128 stands for zero in the data rows.
Each row in the table below has a label, given by one hidden rule.
(99, 82, 139, 153, 164, 101, 164, 171, 131, 166, 114, 182, 144, 106, 154, 141, 115, 169, 135, 176, 96, 110, 109,
 119, 87, 158, 183, 171) 0
(120, 255, 118, 139, 136, 221, 132, 108, 122, 65, 161, 90, 112, 176, 193, 151, 88, 107, 91, 141, 149, 93, 168,
 179, 198, 111, 104, 139) 1
(116, 128, 177, 135, 148, 146, 145, 103, 141, 123, 102, 132, 140, 130, 139, 98, 106, 135, 115, 115, 101, 116, 119,
 150, 108, 137, 153, 129) 1
(136, 100, 155, 132, 134, 120, 120, 148, 126, 141, 124, 127, 112, 123, 148, 117, 142, 132, 134, 135, 119, 134, 124,
 122, 119, 137, 137, 152) 0
(124, 81, 151, 161, 167, 84, 161, 154, 100, 177, 94, 130, 139, 105, 159, 100, 118, 149, 152, 174, 124, 110, 111,
 115, 85, 150, 162, 167) 0
(161, 115, 112, 96, 87, 171, 128, 114, 128, 107, 107, 113, 134, 150, 142, 128, 108, 103, 134, 94, 144, 128, 122,
 133, 138, 134, 122, 114) 1
(133, 115, 127, 150, 154, 111, 138, 145, 110, 147, 125, 127, 129, 116, 132, 107, 121, 132, 120, 151, 117, 109, 115,
 114, 117, 120, 164, 152) 0
(176, 192, 189, 147, 103, 104, 108, 151, 141, 105, 188, 130, 78, 172, 132, 121, 128, 87, 142, 126, 144, 118, 181,
 86, 169, 49, 129, 131) 0
(143, 102, 140, 109, 133, 127, 145, 156, 91, 115, 153, 119, 133, 143, 104, 149, 114, 124, 98, 145, 129, 109, 164,
 104, 130, 184, 132, 144) 1
(106, 46, 176, 200, 185, 55, 200, 183, 79, 228, 87, 156, 144, 70, 148, 95, 141, 180, 130, 217, 92, 109, 140,
 105, 61, 179, 180, 203) 0
(53, 153, 160, 140, 162, 109, 93, 165, 173, 96, 174, 105, 161, 187, 122, 129, 143, 90, 207, 121, 50, 122, 124,
 116, 68, 144, 146, 141) 0
(156, 201, 107, 150, 103, 211, 27, 0, 188, 63, 113, 208, 96, 171, 7, 74, 30, 0, 133, 77, 237, 169, 150,
 162, 217, 198, 9, 54) 1
(131, 146, 124, 135, 128, 139, 131, 141, 116, 124, 140, 109, 127, 125, 129, 124, 121, 135, 129, 127, 119, 116, 160,
 148, 148, 127, 139, 136) 1
(178, 138, 112, 105, 78, 164, 97, 84, 154, 100, 160, 98, 108, 144, 87, 147, 68, 107, 124, 92, 156, 131, 145,
 178, 183, 118, 86, 98) 1
(156, 125, 142, 207, 152, 137, 115, 104, 158, 146, 87, 176, 147, 85, 109, 113, 60, 110, 130, 155, 179, 106, 139,
 126, 133, 174, 136, 146) 0
(152, 173, 255, 74, 99, 177, 0, 32, 154, 79, 0, 91, 104, 156, 244, 122, 59, 70, 90, 106, 10, 118, 150,
 139, 136, 44, 91, 4) 1
(134, 100, 175, 81, 97, 120, 155, 173, 98, 121, 183, 138, 139, 154, 59, 161, 139, 129, 118, 121, 140, 114, 192,
 77, 192, 181, 97, 151) 0
(119, 130, 87, 118, 149, 127, 136, 80, 147, 146, 142, 121, 140, 131, 120, 130, 150, 91, 191, 169, 148, 140, 128,
 136, 133, 96, 94, 95) 0
(140, 117, 132, 120, 132, 124, 142, 137, 123, 118, 136, 104, 127, 130, 152, 136, 139, 138, 108, 134, 114, 128, 133,
 138, 110, 140, 129, 144) 0
(89, 55, 190, 205, 189, 61, 211, 189, 91, 210, 60, 153, 141, 79, 153, 109, 129, 208, 158, 206, 71, 72, 167,
 112, 74, 184, 193, 201) 0
(68, 98, 137, 90, 179, 129, 127, 159, 118, 157, 165, 164, 158, 91, 192, 64, 115, 143, 185, 148, 61, 140, 97,
 79, 113, 112, 154, 103) 0
(111, 99, 158, 173, 171, 75, 170, 133, 91, 181, 98, 135, 132, 101, 123, 120, 141, 150, 131, 177, 106, 119, 127,
 143, 68, 141, 185, 184) 0
(156, 191, 108, 124, 123, 169, 120, 139, 114, 86, 151, 107, 114, 161, 163, 148, 124, 117, 123, 108, 139, 104, 133,
 127, 142, 108, 114, 134) 1
(0, 60, 195, 173, 254, 42, 255, 165, 90, 241, 26, 255, 208, 59, 143, 94, 64, 243, 164, 255, 69, 123, 99,
 38, 25, 226, 225, 247) 0
(154, 146, 125, 110, 112, 168, 143, 114, 143, 114, 149, 113, 125, 145, 120, 138, 106, 140, 118, 108, 144, 117, 172,
 157, 163, 124, 102, 121) 1
(144, 121, 137, 149, 145, 132, 145, 157, 114, 129, 138, 123, 120, 143, 132, 126, 128, 130, 111, 133, 127, 114, 142,
 144, 123, 133, 115, 132) 1
(95, 215, 121, 118, 164, 161, 128, 182, 110, 118, 134, 137, 139, 145, 157, 182, 136, 125, 105, 137, 147, 128, 121,
 124, 150, 129, 118, 146) 1
(116, 185, 0, 0, 20, 255, 181, 80, 167, 145, 115, 0, 224, 107, 255, 220, 142, 90, 151, 38, 124, 165, 86,
 255, 185, 165, 9, 37) 0
(125, 136, 119, 86, 105, 143, 90, 125, 143, 98, 152, 109, 130, 159, 131, 123, 113, 98, 146, 100, 113, 146, 119,
 135, 142, 131, 128, 125) 1
(124, 123, 148, 107, 138, 128, 98, 155, 159, 109, 146, 108, 136, 186, 133, 144, 132, 127, 149, 118, 120, 128, 150,
 128, 101, 113, 88, 145) 1
(68, 63, 137, 191, 211, 67, 184, 197, 86, 217, 88, 151, 149, 75, 166, 50, 170, 225, 147, 174, 95, 91, 106,
 99, 65, 121, 217, 197) 0
(113, 83, 135, 155, 161, 108, 145, 148, 95, 164, 108, 126, 126, 102, 140, 107, 138, 153, 130, 146, 129, 127, 128,
 128, 116, 135, 156, 151) 1
(148, 164, 244, 136, 141, 65, 221, 249, 102, 131, 224, 149, 91, 151, 99, 130, 129, 147, 165, 200, 128, 67, 255,
 9, 180, 128, 170, 214) 0
(129, 131, 106, 123, 125, 118, 133, 126, 105, 136, 133, 136, 140, 119, 132, 136, 132, 138, 119, 132, 129, 117, 116,
 138, 111, 127, 150, 150) 1
(93, 100, 127, 193, 174, 94, 131, 189, 93, 201, 112, 150, 129, 32, 161, 110, 126, 112, 127, 184, 130, 98, 102,
 93, 92, 123, 154, 150) 1
(168, 100, 168, 112, 115, 145, 126, 120, 138, 108, 134, 104, 113, 149, 139, 104, 104, 135, 127, 114, 117, 119, 136,
 128, 131, 129, 134, 120) 1
(174, 207, 129, 148, 119, 139, 98, 98, 125, 99, 143, 196, 103, 184, 94, 143, 148, 98, 75, 129, 165, 172, 74,
 145, 134, 65, 82, 129) 1
(158, 180, 124, 106, 105, 119, 117, 155, 128, 106, 144, 121, 123, 142, 138, 143, 138, 109, 131, 115, 148, 125, 151,
 133, 124, 120, 141, 138) 1
(187, 158, 118, 135, 96, 216, 166, 94, 192, 87, 142, 61, 105, 128, 132, 101, 95, 123, 118, 116, 104, 148, 184,
 121, 148, 107, 144, 113) 1
(118, 59, 165, 140, 162, 76, 199, 179, 92, 186, 112, 176, 130, 83, 135, 130, 128, 158, 137, 180, 99, 121, 129,
 129, 91, 148, 142, 197) 0
(214, 156, 117, 76, 63, 199, 68, 65, 182, 52, 160, 67, 112, 201, 113, 135, 136, 76, 88, 40, 129, 176, 140,
 129, 202, 84, 62, 76) 1
(117, 115, 166, 130, 139, 133, 123, 107, 117, 108, 113, 105, 154, 146, 158, 100, 116, 143, 88, 102, 99, 113, 137,
 131, 130, 118, 151, 123) 1
(209, 186, 83, 91, 95, 134, 66, 72, 166, 84, 172, 108, 81, 144, 31, 138, 109, 89, 69, 115, 187, 163, 120,
 180, 144, 61, 44, 108) 1
(176, 154, 75, 81, 64, 183, 110, 81, 155, 76, 172, 121, 103, 169, 134, 138, 106, 93, 122, 86, 161, 159, 112,
 160, 169, 103, 75, 86) 1
(77, 58, 153, 204, 194, 67, 178, 169, 69, 209, 90, 160, 136, 70, 150, 95, 112, 186, 142, 184, 97, 110, 128,
 141, 78, 161, 183, 199) 0
(124, 104, 161, 147, 132, 116, 141, 158, 142, 140, 125, 142, 116, 113, 107, 129, 123, 145, 145, 144, 125, 128, 137,
 138, 133, 147, 157, 132) 0
(164, 153, 119, 134, 95, 169, 109, 81, 136, 99, 99, 104, 117, 140, 131, 124, 146, 114, 105, 86, 116, 135, 127,
 166, 164, 125, 114, 121) 1
(128, 145, 101, 89, 169, 148, 103, 181, 176, 134, 122, 205, 132, 132, 73, 213, 134, 141, 141, 112, 147, 173, 85,
 140, 171, 174, 107, 102) 1
(174, 136, 124, 93, 65, 173, 103, 117, 142, 72, 141, 103, 119, 178, 90, 155, 109, 109, 109, 85, 149, 151, 141,
 133, 201, 109, 86, 87) 1
(116, 99, 137, 167, 184, 94, 154, 147, 85, 157, 93, 148, 116, 112, 127, 90, 135, 154, 125, 184, 116, 107, 145,
 131, 97, 154, 147, 160) 0
(131, 126, 91, 96, 89, 175, 103, 122, 164, 90, 132, 129, 118, 178, 142, 164, 81, 117, 118, 99, 145, 156, 99,
 131, 155, 94, 111, 104) 1
(140, 101, 146, 131, 139, 113, 144, 131, 124, 128, 118, 122, 129, 127, 150, 118, 144, 137, 117, 142, 106, 126, 119,
 133, 110, 116, 147, 147) 0
(186, 176, 141, 127, 131, 219, 113, 30, 175, 99, 86, 209, 125, 179, 62, 125, 73, 79, 124, 98, 205, 123, 141,
 188, 230, 160, 94, 104) 1
(105, 83, 136, 148, 168, 88, 164, 152, 88, 170, 110, 148, 126, 114, 127, 105, 134, 163, 124, 170, 112, 131, 115,
 102, 100, 145, 158, 155) 0
(163, 144, 94, 75, 82, 182, 115, 97, 143, 89, 137, 90, 116, 171, 120, 131, 130, 104, 117, 64, 163, 147, 136,
 147, 155, 124, 95, 100) 1
(154, 134, 96, 90, 117, 164, 134, 118, 150, 111, 121, 63, 156, 128, 164, 137, 150, 119, 89, 86, 95, 166, 99,
 152, 132, 157, 98, 120) 1
(150, 157, 98, 111, 115, 153, 108, 119, 121, 106, 116, 105, 137, 140, 116, 124, 113, 114, 110, 91, 130, 136, 134,
 137, 150, 124, 118, 111) 1
(171, 152, 96, 80, 85, 169, 81, 100, 135, 91, 144, 92, 129, 164, 131, 129, 100, 119, 112, 72, 156, 139, 142,
 152, 167, 105, 105, 87) 1
(0, 88, 131, 185, 141, 84, 86, 172, 82, 168, 122, 132, 116, 38, 78, 135, 166, 158, 176, 182, 198, 78, 105,
 185, 156, 161, 164, 145) 0
(90, 100, 145, 167, 148, 111, 147, 139, 104, 162, 105, 140, 136, 79, 150, 103, 148, 158, 137, 151, 134, 112, 127,
 126, 113, 123, 152, 141) 1
(120, 164, 167, 184, 126, 97, 148, 171, 106, 160, 117, 128, 103, 119, 122, 115, 122, 151, 211, 153, 132, 77, 187,
 105, 115, 146, 189, 173) 1
(137, 149, 123, 137, 116, 165, 111, 92, 129, 89, 143, 89, 132, 148, 105, 124, 154, 113, 111, 89, 140, 130, 125,
 126, 158, 89, 123, 107) 1
(157, 176, 47, 93, 126, 84, 98, 33, 205, 126, 98, 85, 100, 65, 171, 189, 185, 111, 155, 122, 236, 150, 167,
 98, 128, 25, 53, 9) 1
(162, 149, 120, 106, 115, 153, 110, 117, 142, 86, 139, 104, 122, 162, 135, 141, 150, 104, 91, 109, 131, 128, 120,
 150, 139, 125, 122, 118) 1
(75, 159, 88, 100, 0, 127, 114, 92, 59, 124, 155, 142, 113, 70, 255, 79, 255, 54, 97, 100, 150, 128, 0,
 40, 102, 160, 169, 64) 1
(108, 133, 101, 132, 125, 153, 135, 139, 139, 121, 129, 97, 163, 129, 126, 83, 155, 220, 140, 71, 122, 103, 127,
 100, 150, 63, 159, 125) 1
(145, 200, 95, 68, 118, 156, 80, 103, 141, 52, 225, 109, 113, 156, 4, 183, 208, 127, 86, 96, 203, 114, 141,
 194, 162, 131, 101, 131) 1
(154, 218, 76, 74, 99, 198, 103, 122, 113, 64, 192, 116, 104, 185, 159, 151, 108, 76, 84, 90, 167, 129, 130,
 179, 176, 67, 46, 114) 1
(96, 117, 108, 143, 178, 105, 157, 108, 142, 164, 136, 139, 143, 95, 164, 126, 129, 124, 174, 169, 120, 130, 119,
 141, 125, 102, 133, 112) 0
(121, 107, 127, 127, 123, 131, 116, 130, 109, 135, 122, 139, 117, 131, 119, 134, 120, 113, 121, 116, 127, 139, 126,
 125, 141, 124, 117, 120) 1
(153, 155, 82, 90, 67, 176, 87, 120, 155, 64, 167, 93, 121, 158, 85, 129, 101, 86, 135, 65, 153, 158, 147,
 159, 157, 126, 68, 76) 1
(147, 113, 144, 122, 131, 93, 138, 108, 156, 139, 59, 86, 123, 78, 173, 134, 137, 180, 121, 146, 130, 114, 133,
 114, 96, 119, 147, 103) 1
(130, 154, 65, 90, 104, 158, 99, 132, 168, 120, 126, 176, 134, 151, 101, 180, 85, 138, 149, 102, 154, 150, 72,
 138, 157, 113, 102, 99) 1
(111, 105, 159, 174, 170, 80, 156, 157, 96, 181, 98, 126, 133, 81, 145, 106, 139, 155, 143, 160, 106, 112, 127,
 105, 96, 169, 176, 171) 0
(129, 147, 107, 109, 130, 144, 80, 139, 144, 77, 179, 112, 117, 154, 63, 144, 225, 77, 83, 91, 148, 151, 110,
 132, 115, 81, 135, 119) 1
(134, 209, 196, 151, 108, 89, 88, 134, 162, 85, 185, 176, 68, 149, 91, 89, 53, 35, 174, 111, 157, 147, 168,
 65, 137, 70, 76, 117) 0
(169, 150, 98, 86, 80, 166, 86, 93, 146, 89, 156, 81, 109, 172, 101, 154, 108, 98, 112, 73, 183, 144, 123,
 149, 169, 101, 83, 82) 1
(173, 162, 76, 81, 71, 184, 64, 57, 152, 55, 138, 74, 119, 167, 103, 127, 127, 58, 106, 49, 210, 170, 140,
 130, 186, 92, 37, 47) 1
(185, 144, 103, 91, 94, 175, 93, 118, 159, 63, 176, 126, 104, 143, 98, 157, 146, 73, 98, 78, 160, 138, 117,
 129, 147, 76, 112, 93) 1
(181, 150, 109, 99, 82, 172, 99, 88, 165, 74, 154, 81, 105, 167, 120, 129, 118, 99, 97, 74, 143, 144, 129,
 150, 172, 121, 105, 92) 1
(127, 136, 76, 118, 146, 115, 143, 151, 128, 139, 124, 98, 128, 112, 134, 150, 193, 156, 115, 112, 170, 118, 138,
 113, 100, 79, 105, 141) 1
(105, 130, 134, 190, 165, 85, 168, 127, 105, 161, 111, 148, 133, 129, 115, 124, 144, 144, 133, 168, 94, 130, 115,
 149, 91, 162, 153, 159) 0
(180, 130, 153, 103, 120, 171, 80, 106, 159, 74, 153, 104, 135, 160, 82, 130, 130, 129, 41, 77, 80, 185, 102,
 107, 127, 121, 86, 111) 1
(174, 165, 114, 86, 102, 174, 84, 97, 164, 77, 135, 112, 125, 173, 109, 132, 140, 95, 89, 72, 122, 173, 80,
 139, 149, 124, 116, 113) 1
(139, 80, 164, 67, 124, 124, 190, 179, 77, 131, 162, 155, 151, 155, 48, 171, 121, 141, 116, 147, 143, 96, 185,
 80, 163, 215, 106, 177) 0
(135, 112, 159, 140, 133, 123, 124, 158, 103, 142, 115, 109, 121, 134, 120, 127, 121, 139, 138, 136, 117, 123, 128,
 138, 134, 99, 128, 123) 0
(10, 208, 106, 93, 122, 88, 79, 182, 123, 109, 227, 186, 105, 121, 128, 130, 150, 125, 255, 131, 155, 104, 95,
 146, 207, 23, 145, 101) 0
(115, 135, 97, 82, 138, 135, 119, 163, 153, 124, 121, 143, 145, 122, 114, 175, 141, 113, 131, 109, 135, 181, 72,
 122, 126, 164, 127, 119) 1
(174, 130, 67, 77, 99, 161, 113, 80, 152, 113, 169, 108, 96, 130, 129, 134, 121, 101, 132, 78, 150, 158, 109,
 167, 140, 105, 99, 102) 1
(85, 136, 80, 113, 28, 141, 65, 87, 122, 110, 168, 165, 105, 118, 161, 110, 165, 42, 154, 101, 169, 168, 60,
 68, 168, 123, 115, 64) 1
(100, 86, 170, 188, 197, 59, 190, 173, 82, 191, 90, 162, 136, 63, 128, 120, 134, 186, 135, 197, 80, 106, 135,
 123, 78, 144, 188, 187) 0
(123, 148, 95, 138, 137, 125, 110, 137, 154, 155, 100, 148, 124, 114, 138, 179, 147, 137, 147, 120, 113, 130, 111,
 131, 157, 144, 150, 154) 0
(88, 25, 169, 194, 156, 86, 253, 200, 109, 220, 62, 137, 163, 63, 148, 105, 120, 235, 134, 219, 82, 65, 128,
 117, 44, 199, 228, 185) 0
(157, 149, 95, 99, 80, 170, 91, 94, 125, 78, 163, 80, 114, 163, 115, 131, 127, 90, 122, 89, 154, 137, 127,
 137, 170, 84, 91, 91) 1
(157, 124, 110, 100, 117, 142, 128, 124, 140, 118, 151, 119, 111, 134, 141, 120, 125, 116, 131, 105, 118, 134, 135,
 171, 137, 119, 114, 130) 1
(110, 91, 141, 163, 163, 87, 159, 139, 105, 159, 94, 146, 121, 89, 141, 106, 147, 163, 123, 177, 122, 129, 145,
 107, 89, 137, 161, 156) 0
(20, 102, 164, 162, 182, 65, 156, 156, 168, 139, 131, 96, 173, 144, 133, 47, 146, 122, 194, 168, 40, 124, 152,
 84, 0, 210, 160, 180) 0
(84, 158, 44, 153, 110, 121, 94, 78, 150, 128, 131, 131, 128, 155, 119, 165, 193, 106, 138, 80, 91, 122, 142,
 104, 151, 95, 115, 143) 0
(177, 171, 114, 124, 86, 206, 69, 58, 179, 76, 159, 150, 101, 142, 87, 135, 101, 81, 112, 68, 197, 144, 144,
 138, 214, 118, 68, 71) 1
(151, 159, 124, 134, 166, 97, 151, 100, 121, 150, 150, 204, 126, 108, 100, 146, 131, 140, 125, 126, 97, 150, 65,
 114, 76, 25, 128, 141) 0
(133, 93, 153, 151, 136, 109, 137, 140, 109, 138, 127, 131, 124, 134, 124, 116, 121, 138, 126, 162, 120, 132, 116,
 121, 114, 139, 165, 137) 0
(114, 118, 118, 142, 168, 133, 156, 100, 122, 171, 103, 107, 133, 97, 157, 93, 104, 135, 151, 167, 126, 135, 146,
 134, 103, 132, 147, 122) 1
(169, 148, 97, 129, 110, 164, 107, 105, 114, 100, 138, 88, 127, 156, 130, 114, 117, 102, 113, 108, 144, 150, 145,
 124, 143, 123, 117, 105) 1
(125, 100, 150, 149, 151, 117, 145, 156, 113, 144, 114, 130, 134, 112, 165, 123, 111, 142, 123, 151, 128, 123, 144,
 139, 102, 143, 157, 154) 1
(133, 164, 73, 75, 107, 153, 116, 13, 190, 116, 160, 89, 141, 157, 117, 161, 144, 64, 205, 144, 168, 131, 147,
 160, 183, 58, 65, 44) 1
(104, 78, 158, 188, 190, 69, 159, 177, 86, 177, 98, 146, 126, 96, 149, 111, 123, 188, 118, 182, 106, 96, 144,
 110, 92, 160, 170, 185) 0
(139, 106, 135, 144, 130, 121, 130, 143, 135, 129, 129, 129, 123, 130, 106, 141, 120, 141, 112, 132, 108, 132, 138,
 121, 133, 133, 126, 125) 0
(134, 107, 131, 131, 95, 148, 110, 117, 151, 116, 120, 101, 129, 142, 131, 133, 133, 115, 127, 126, 140, 149, 151,
 143, 159, 120, 123, 111) 1
(169, 150, 79, 85, 80, 180, 85, 106, 145, 66, 162, 99, 124, 177, 91, 151, 93, 77, 129, 59, 174, 148, 129,
 136, 163, 101, 68, 81) 1
Here are more rows. What is the label of each one?
(154, 94, 219, 4, 57, 184, 141, 151, 114, 78, 144, 176, 154, 204, 0, 232, 120, 134, 87, 134, 124, 129, 183,
 108, 246, 214, 46, 101) -> 1
(151, 140, 107, 132, 104, 133, 118, 91, 115, 105, 134, 127, 124, 131, 102, 145, 130, 123, 111, 114, 134, 150, 119,
 156, 145, 126, 154, 125) -> 1
(113, 105, 155, 139, 143, 114, 135, 134, 121, 145, 121, 112, 131, 121, 111, 112, 128, 144, 136, 143, 138, 120, 125,
 152, 119, 139, 155, 145) -> 1
(80, 67, 164, 214, 226, 47, 185, 190, 61, 232, 77, 156, 144, 66, 156, 95, 155, 212, 143, 212, 84, 77, 145,
 126, 43, 160, 184, 229) -> 0
(77, 54, 202, 214, 187, 42, 205, 180, 115, 211, 72, 153, 134, 62, 154, 94, 144, 197, 150, 229, 67, 101, 141,
 129, 80, 160, 197, 201) -> 0
(114, 114, 143, 158, 170, 97, 156, 133, 103, 154, 109, 117, 127, 107, 124, 117, 133, 185, 125, 161, 112, 109, 150,
 134, 102, 141, 135, 163) -> 0
(169, 193, 87, 86, 82, 194, 101, 43, 135, 56, 148, 91, 119, 163, 126, 148, 94, 88, 92, 42, 112, 116, 132,
 139, 190, 94, 81, 86) -> 1
(119, 120, 116, 132, 133, 117, 132, 124, 109, 136, 121, 124, 124, 120, 149, 123, 142, 141, 108, 131, 129, 117, 133,
 121, 138, 130, 134, 142) -> 0
(108, 72, 170, 104, 139, 112, 166, 160, 81, 138, 133, 133, 142, 133, 75, 140, 140, 121, 112, 147, 137, 137, 165,
 69, 158, 169, 136, 147) -> 0
(78, 127, 134, 215, 164, 99, 130, 120, 90, 173, 89, 124, 123, 130, 152, 133, 159, 159, 91, 141, 46, 80, 142,
 118, 126, 101, 140, 177) -> 0
(135, 96, 143, 130, 131, 125, 122, 137, 120, 143, 117, 110, 123, 136, 147, 104, 113, 115, 125, 143, 124, 124, 121,
 131, 133, 154, 128, 126) -> 0
(111, 100, 136, 149, 169, 90, 164, 165, 111, 154, 121, 135, 123, 98, 172, 97, 134, 160, 114, 167, 117, 104, 132,
 126, 75, 159, 184, 168) -> 0
(104, 129, 79, 131, 120, 47, 128, 73, 161, 129, 42, 77, 106, 27, 157, 136, 167, 111, 137, 87, 240, 161, 161,
 85, 86, 113, 81, 79) -> 1
(57, 102, 99, 147, 141, 103, 104, 162, 210, 142, 134, 233, 152, 150, 89, 192, 84, 164, 166, 139, 90, 154, 48,
 108, 109, 152, 126, 146) -> 0
(119, 133, 104, 145, 137, 132, 114, 190, 130, 155, 117, 174, 127, 93, 128, 164, 114, 137, 126, 142, 137, 127, 115,
 119, 112, 126, 135, 128) -> 1
(160, 135, 96, 118, 102, 141, 126, 89, 134, 120, 127, 106, 132, 113, 168, 125, 115, 125, 119, 88, 149, 137, 123,
 141, 124, 123, 118, 93) -> 1
(119, 86, 145, 172, 105, 112, 143, 161, 155, 159, 135, 141, 145, 73, 130, 71, 188, 168, 87, 118, 110, 138, 79,
 48, 113, 126, 164, 137) -> 0
(154, 152, 100, 92, 86, 168, 82, 110, 151, 69, 169, 106, 131, 189, 113, 137, 86, 98, 119, 97, 145, 152, 142,
 147, 172, 86, 102, 87) -> 1
(172, 144, 209, 107, 130, 123, 68, 93, 153, 131, 46, 82, 110, 97, 207, 122, 138, 125, 92, 152, 78, 115, 136,
 149, 113, 78, 139, 87) -> 0
(83, 159, 143, 116, 137, 116, 105, 129, 148, 115, 162, 117, 149, 177, 144, 119, 158, 123, 155, 123, 108, 122, 140,
 124, 95, 139, 138, 149) -> 0
(156, 155, 155, 111, 125, 137, 88, 108, 154, 112, 128, 141, 103, 136, 167, 132, 95, 120, 94, 120, 94, 134, 103,
 118, 134, 71, 125, 98) -> 1
(171, 151, 134, 121, 92, 134, 112, 133, 125, 103, 151, 101, 114, 142, 148, 123, 149, 109, 110, 92, 145, 128, 130,
 125, 144, 122, 119, 99) -> 1
(89, 109, 138, 133, 135, 113, 126, 147, 125, 146, 136, 128, 136, 97, 116, 96, 105, 118, 157, 131, 125, 139, 129,
 131, 119, 154, 135, 130) -> 0
(120, 75, 170, 107, 136, 118, 155, 179, 76, 136, 151, 153, 142, 132, 98, 140, 139, 168, 116, 138, 129, 108, 170,
 94, 165, 178, 116, 162) -> 0
(151, 133, 95, 74, 100, 165, 116, 116, 125, 100, 142, 117, 129, 182, 122, 114, 129, 108, 108, 86, 139, 135, 135,
 111, 163, 129, 105, 110) -> 1
(179, 144, 103, 116, 143, 130, 142, 116, 125, 127, 125, 140, 116, 121, 138, 146, 121, 154, 116, 111, 120, 117, 114,
 143, 102, 131, 127, 141) -> 1
(166, 131, 97, 135, 97, 143, 124, 107, 132, 96, 129, 104, 124, 153, 120, 137, 120, 116, 132, 116, 143, 145, 127,
 151, 159, 112, 108, 118) -> 1
(153, 64, 126, 118, 41, 197, 200, 120, 131, 132, 34, 93, 194, 155, 94, 164, 45, 220, 216, 134, 130, 80, 141,
 145, 99, 189, 161, 68) -> 1
(78, 94, 120, 145, 147, 98, 152, 180, 157, 171, 107, 219, 147, 116, 114, 176, 111, 173, 153, 161, 120, 123, 90,
 121, 86, 149, 143, 153) -> 0
(108, 135, 134, 174, 178, 96, 164, 135, 103, 172, 116, 155, 124, 109, 122, 119, 149, 164, 124, 178, 126, 115, 154,
 140, 103, 120, 137, 154) -> 1
(60, 85, 97, 161, 164, 91, 214, 176, 78, 214, 83, 78, 186, 50, 233, 109, 175, 163, 147, 152, 57, 109, 115,
 161, 79, 177, 151, 184) -> 0
(55, 140, 173, 129, 181, 99, 86, 141, 150, 106, 127, 103, 165, 189, 171, 95, 131, 114, 161, 142, 32, 107, 146,
 115, 66, 145, 156, 144) -> 0
(132, 124, 136, 141, 129, 117, 116, 144, 115, 138, 119, 117, 132, 148, 134, 124, 134, 139, 137, 124, 147, 121, 166,
 124, 129, 117, 130, 144) -> 1
(108, 90, 151, 169, 161, 73, 165, 165, 103, 168, 111, 146, 128, 101, 130, 114, 147, 160, 130, 183, 107, 112, 137,
 124, 90, 149, 167, 181) -> 0
(90, 85, 156, 165, 153, 101, 145, 137, 104, 155, 92, 149, 134, 117, 136, 115, 117, 159, 132, 148, 111, 123, 138,
 121, 107, 148, 133, 133) -> 0
(88, 80, 138, 161, 195, 55, 185, 175, 110, 216, 62, 113, 145, 15, 196, 144, 154, 201, 144, 189, 117, 108, 139,
 130, 50, 157, 183, 152) -> 0
(161, 133, 123, 118, 83, 167, 90, 114, 147, 85, 131, 101, 112, 167, 123, 146, 108, 91, 110, 89, 142, 147, 153,
 149, 181, 123, 95, 80) -> 1
(68, 156, 96, 112, 0, 120, 73, 91, 61, 111, 188, 167, 80, 60, 239, 66, 227, 53, 100, 113, 167, 132, 0,
 11, 130, 150, 177, 51) -> 1
(185, 123, 87, 171, 141, 78, 141, 154, 115, 169, 111, 93, 133, 98, 74, 146, 128, 174, 77, 174, 189, 93, 131,
 177, 110, 139, 106, 208) -> 1
(165, 158, 168, 128, 90, 106, 104, 157, 152, 121, 159, 135, 88, 142, 140, 129, 120, 114, 139, 129, 123, 135, 146,
 123, 171, 94, 144, 134) -> 0
(104, 174, 77, 129, 104, 151, 94, 48, 110, 104, 86, 147, 148, 156, 96, 145, 94, 126, 185, 96, 164, 145, 137,
 141, 129, 143, 93, 89) -> 1
(156, 139, 89, 89, 91, 158, 109, 103, 133, 85, 151, 95, 113, 158, 103, 135, 120, 100, 100, 95, 146, 154, 112,
 147, 175, 108, 103, 90) -> 1
(106, 81, 175, 165, 172, 79, 160, 174, 111, 159, 110, 142, 134, 95, 154, 108, 123, 149, 123, 178, 92, 109, 119,
 114, 85, 170, 167, 169) -> 0
(152, 96, 145, 151, 160, 104, 147, 154, 118, 146, 123, 134, 120, 129, 132, 113, 108, 145, 117, 145, 119, 123, 129,
 139, 120, 115, 143, 149) -> 0
(175, 183, 84, 43, 90, 181, 96, 126, 150, 84, 171, 106, 138, 170, 116, 151, 126, 83, 139, 68, 126, 157, 90,
 136, 155, 112, 105, 61) -> 1
(166, 65, 115, 120, 111, 138, 195, 68, 153, 149, 84, 80, 146, 101, 88, 124, 83, 210, 94, 167, 158, 75, 144,
 187, 112, 167, 184, 116) -> 1
(98, 101, 175, 190, 174, 64, 155, 160, 93, 179, 107, 156, 138, 115, 138, 123, 141, 161, 127, 179, 98, 100, 134,
 139, 83, 169, 191, 177) -> 0
(114, 95, 137, 146, 126, 120, 146, 135, 102, 158, 120, 115, 124, 115, 108, 117, 115, 154, 114, 131, 113, 124, 124,
 134, 121, 133, 132, 142) -> 0
